In the data rows, the value 128 means zero.
Here are some points, one per row:
[165 117 117 144  67  94 135 149 195 109 131  87  91  84  91 152  84 168
  81 162 125 161 125 165 148 110 111 133 175 111 122 113 128  84 106 153
 131 138 161 139 157]
[ 78 157 112 110 177 159 145 141 108  99 137 107 144  88 102  91  66 120
  78 170 151 188 159 118 166 119 187 116 141 166 164 142 118 109 129 177
 141 183 156 193 153]
[170  94 153 159 129 164 184  59 133 143  94 153 128 148  86 160 151 110
 139  98 184 119 122  74 176  95 143 115 180 112 134 188  93 128 126 110
 208 180  92 158 121]
[169  84 102 108 170 136 100  93 157 132 145 101  79 105 130 140 170 114
 120 169 161 168 129 174  83 171  96  92 121 127  96 133 170 151 174 154
 155 157 117 133 117]
[166  91 144 207 104 134 160 144 153 129 126 100 150  64  63 100 105 147
 155  99 130 125  78 148 143 182 134 103 105 184 121 138 106  89 178 158
 110  52  61 123 117]
[131 108 122 103 132 145 113 130 124 134 111 140  58  96 129 108 124  61
 112  79  88 158 137 166 153 123 164 156 108 151 132 115 101  68 170  13
 104 104 147 155  87]
[125  97  55 177 115 132 106  94  54 107 124  84 159 102 160 146 120 111
  89 123 159 109  90 124  90  98 127 173 165  93 158 127 126 113 151 133
 123 125 165  88 105]
[129  84  86  63  88 166 159 175 144 109  56  89  97 141 155 103 169  85
 104  71 152 103 108 115 135 180 129 155 103 122 108 157 109 152 125 135
 128 159 121 110 172]
[140 165  33 142 155  85 195 143 126 120 114 159 107  94 152 142 164 149
 141 149 139 102 130 151 166 172 144 126 139 170 128 142 109  92 118 106
 137 104  75 131  97]
[101 141 111  90  88 117 118 121 123 126 124 153 167 196 131 126 164 132
  52 104 138 148 102 153 126 134  73  47 148 137  84 148  90 139 126 159
  42 134 135 190  90]
[148 162 137 130 195 104 153 163 111 111 129  67 114 142 142  98 100 125
 139  69  59  67 155 130  86 104 117 134 187  87 118 175 143 100 106 166
 130 100  90 184 104]
[161 149 106 118 120 156 180 189  68 131  93 172  96 146  82  88 159 123
 151 152 109 124  70 177 163  96 116 110 135  83 155  81 152 177 115 147
 132 143 109 156 167]
[149  86  80 107 132 152 116 117 199  62 130 119 128 140  90  49 170 141
 145 165  42 106 138  51 109 102 142 115 118 111 153 128  99  94 107 145
 167 123 162 128  73]
[128 113 151 152 101 109 118  97 109 121 103 129 139 159 171  96 132 102
  35 126  64  90 124 117 172 115 134 114 126 169 132 115 156  94 133 148
 174 109 103  75 218]
[172 153 106 159 131 137 116 151 120 122 155  73 110 240 165 138 127 150
 164 132 139 159 115 129 223 165 155 119 116 138 144 144 109 163 131 124
 140  96 173 101 102]
[122 123 136 138 147 142  79 172 119 150 146 183 109 155 139 170 120 173
 120 140 101 128 188 154 117 149  67 170  48 124 135 148  69 110 131 134
 201 149  96 147 134]
[156 160 155 125 140 106 112  92 130 123 136 160 123 139 120 133 162 106
 155  75 140 130 108 155  85  75 154  81 130 160 150 116 180 116  70 147
 196 115 178 121 107]
[116  55 155  96 181 144 132 116 138 166 138  93 128 129 148 146  69 123
 149 174  83 146  92  94 157  92 138  91 136 123 103 137 141 145  96  82
 103 117  82 133 130]
[124 144 154 102 166  75 145 139  95 108  72  94  92 118 126  81 160 128
 133 145 151 138 127  90 120 142 104 182 120 157 125 126 175 113  97 148
 112 138 110 107 122]
[157 187  85 105 171 170 162  99 157 115 130 143 137 126 144 150  96 132
 160 121 117 142 123  93 129 140  93 159 161 164  82  75 141 145 155 132
 114 119 141 115 156]
[175 124 141  93 100 157 113 105  61 111 181 115  92  97 102 147 130 135
 180  92  98 119 130  88 115 176 142 136 121 151  80 155 105 111 117 161
 101 165 147 130 183]
[129 121 143 164 124 112 121 138 146 124 107 194  85 137 158 142 134 153
 114 168 140 165 125 120  80 125 178 164 169  98 137 195 137 156 115 112
  96  97 110 143 162]
[ 91 120 150 106 173  90 110 150 170 203 146 132 126 145  90 106 102  94
 121  98 104 123  68 159 143 224 121 183 215 119 156 132  94 156 105 157
 162 167 158  75 102]
[111 180  99  93 122 120  51  98 116 126  97  93 102  77 124 156 129 140
 165 125 127  54 148 116 181 145 154 102 147  64 140 141 121 155 147 134
 143 113  72 165 128]
[123 143 150  83 130 152 148 120 132 171 152 115  95 112 156  88 109 153
  96  98 187 104 136 103  87 124 129 138 131 135 151  36 101 149 146 127
 155  69 121 162 112]
[108  90 100 145 132  87  87 156 131 128  95 110 110  87 109 130 139 115
 161  89 120 171 154 125 130  61 157 144 147 229 127 130  73 230 135 184
 129 143 103 145 122]
[112 147 140 126  31 137 153 100  98 167  86  76  93 149 145 103 104 153
 170 198 113 108 163 149  96 158 132 117 141 148 160 132 116 151  98 101
 129 142 143 133  86]
[ 70 113 108 139 106 168 110 107 129  82 123 177  72 169 132 158  93  99
 119 140 105 128 119 111  98 185 169 123 152 162 119  94 163 111 105 165
 157 121  50 107 107]
[115 167 113 115 130 172 167 119 125 169 166  47 159 169 130 129 204 139
 116 129  90 149 126 197  72 106 199 162 130 117 126 135 110 123 166 137
 144 119  65 116 148]
[100  93 138 140  87  92 151  88 101 138 133 152 140 126 136 113 143 140
 177  88 108 218 216 113 189 121 115 152 155  62  94  68 139  94 153 167
 114 151 105 105 120]
[139 112 141  81 137 169 133 129  78  57 111 115 147 115  63 117  85 135
  83 128 135 177 162 160 136 129 115 143 120 108 107 171 171 205 137 135
 197  66  96  76  81]
[145 117 109 120 149 146 120 121 175 104 115 130 166  94 145 141 111 134
 151  97 133 157 146 131 103 107 126 103  99 108 207 117 118 143  66 111
  62 129 107  55 179]
[134  64  72  52 137  82 155  94 126 148 114 143 155 147 116 168  81 158
 134 132 129 132  71 135 143 118 166 158  47 122 158 131 151  94 144 184
 140 131 144 158 114]
[140 130  85  74 170  65  94 128  86 174 134 124 131 147  93  90 158 102
 119 158 143 203 138  84 105 179 125  92 171 102 174 149  89 104 169 111
 164  90 100 110 180]
[ 78 145 100 156 138 155 112 166 129 214  94 170 165  76 136  96 136  92
 169 141 128 117 140 128 123 148 167 117  89  87  69 161 180 130 121 155
 140 115 166 105 120]
[ 66  40 128 155 199 160 130 135 117 113  88 115 139 143 115 152 182 202
 143 122 114  86 155 147 132 159  91 135 171 150 154 122 160 131 186 120
 145  90 208 177 186]
[ 56 191 187  82 109 127 128 157 154  96  79  99 118 129 152 151 142 164
 176 119 132 165  62 110 106 109 140 112 129 126 158 164 134  83 221 129
 150 167 118  88 113]
[150 167 160 124 160 126 105  74 146  91  60 113 181 124  72 156 119  96
 112 159 144 116 141 157 150 167 140 166 135 143 105 106 114 116 101 123
 113 137 122 153 140]
[156 121  93 139  82 129 106 132 145 122  97 115 171 176 119 124  69  40
 202 131 132 148 152 123  90 142  99 135 128 152 191 142 169 107 154 164
 143 106 110 192 160]
[124 170  68 125 121 114  94  88 154 167 123 154 113 182  89  48 107 205
 118  76 135 118 108 118 129 115 126 164 126 139 115 163 198 150 150  75
 102 160  96 151 138]
[171 129 139 161 181  95 138 136 108 129  98 128 123 172 144 122  91 125
 126 145 147  59 154 117  88 119 146 112 114 108 127  87 101 146 204 135
 111 208 112  96 111]
[151 137 160 115 137 131 143  98 158 169 122 154  62 125 118 123 164  99
  95 150 121 102 168 119 161 129 135 142 110 110 193 157 148 148 180 206
  67  94 138 114 108]
[ 78 150  93 192 138  86 186  79 113 107 164 111  78  97  99 131 129 105
 121 102  74 148 103 118 107 168  93 103  72 116 189 140 147 183 140 100
 141 168 138 148 133]
[180 148 112 151 125 183  76  86  74 152  87 144 147  91 156 124 139 141
 102 119  59 179  60 102 132 136 108 172 137 137 164 136 121 133 133 160
 134 137 123 147  99]
[111 141 118 106  79 112 138 162 102 156 172 122 130  99  75 184 138  96
 112 145 140  89 122  64 141  63  76 154 141 174 148 154 151 112 131 117
 138 111 139  96 134]
[117  82 118 126 169 176  81 150 108 152 150  88 124 137  99 108 179 153
 124 132 190 123 168 141 137 150  91 120 149 158 200 113 173  80  95 119
  94 179  81 126  94]
[ 84 121 128 146 131 139 100  83 142  83 176 111 131 128 126  70 115  82
 174 155 162 109  89 171 165  77  72 186 111 110 119 139  99 145 135 153
 128 110  95 125 159]
[152 118 145 141  90  94 111 150 127  95 183 103 190 116 153 141 150 119
 112 122 149 130 112  90 138 163 185 177 117 121 131  97 181 173 128 109
 139 134 122 188 119]
[ 77 150 124 171 162 144 127 140 123 144 103  93  70 187  40 159 146 112
  99 109 136 155  99  76 117 129 148 153  66  77 135  81 113 117  97 161
  95  85 117 142 121]
[115 100 137 102 114 109 117 114 101 112 155 190 188 141  40 105 128 130
 141 133  99  84 113 138 104 143 171 137 150 167 127 123 121 150 147 123
  94 136 132  83 115]
Along one direction, these points spread out more than along any other. Take the direction at right angles to it along which they spread out most. Go by this last direction. For each point below, how far along it does it lie, from 0 to 99? 50 is the average, and the first point above lies past it. One standard deviation of the points above along it is 16.
[175 124 141  93 100 157 113 105  61 111 181 115  92  97 102 147 130 135
 180  92  98 119 130  88 115 176 142 136 121 151  80 155 105 111 117 161
 101 165 147 130 183] 43
[101 141 111  90  88 117 118 121 123 126 124 153 167 196 131 126 164 132
  52 104 138 148 102 153 126 134  73  47 148 137  84 148  90 139 126 159
  42 134 135 190  90] 52
[100  93 138 140  87  92 151  88 101 138 133 152 140 126 136 113 143 140
 177  88 108 218 216 113 189 121 115 152 155  62  94  68 139  94 153 167
 114 151 105 105 120] 55
[112 147 140 126  31 137 153 100  98 167  86  76  93 149 145 103 104 153
 170 198 113 108 163 149  96 158 132 117 141 148 160 132 116 151  98 101
 129 142 143 133  86] 29
[ 70 113 108 139 106 168 110 107 129  82 123 177  72 169 132 158  93  99
 119 140 105 128 119 111  98 185 169 123 152 162 119  94 163 111 105 165
 157 121  50 107 107] 38
[148 162 137 130 195 104 153 163 111 111 129  67 114 142 142  98 100 125
 139  69  59  67 155 130  86 104 117 134 187  87 118 175 143 100 106 166
 130 100  90 184 104] 31
[156 160 155 125 140 106 112  92 130 123 136 160 123 139 120 133 162 106
 155  75 140 130 108 155  85  75 154  81 130 160 150 116 180 116  70 147
 196 115 178 121 107] 38
[128 113 151 152 101 109 118  97 109 121 103 129 139 159 171  96 132 102
  35 126  64  90 124 117 172 115 134 114 126 169 132 115 156  94 133 148
 174 109 103  75 218] 39
[123 143 150  83 130 152 148 120 132 171 152 115  95 112 156  88 109 153
  96  98 187 104 136 103  87 124 129 138 131 135 151  36 101 149 146 127
 155  69 121 162 112] 48
[ 77 150 124 171 162 144 127 140 123 144 103  93  70 187  40 159 146 112
  99 109 136 155  99  76 117 129 148 153  66  77 135  81 113 117  97 161
  95  85 117 142 121] 43
[169  84 102 108 170 136 100  93 157 132 145 101  79 105 130 140 170 114
 120 169 161 168 129 174  83 171  96  92 121 127  96 133 170 151 174 154
 155 157 117 133 117] 81
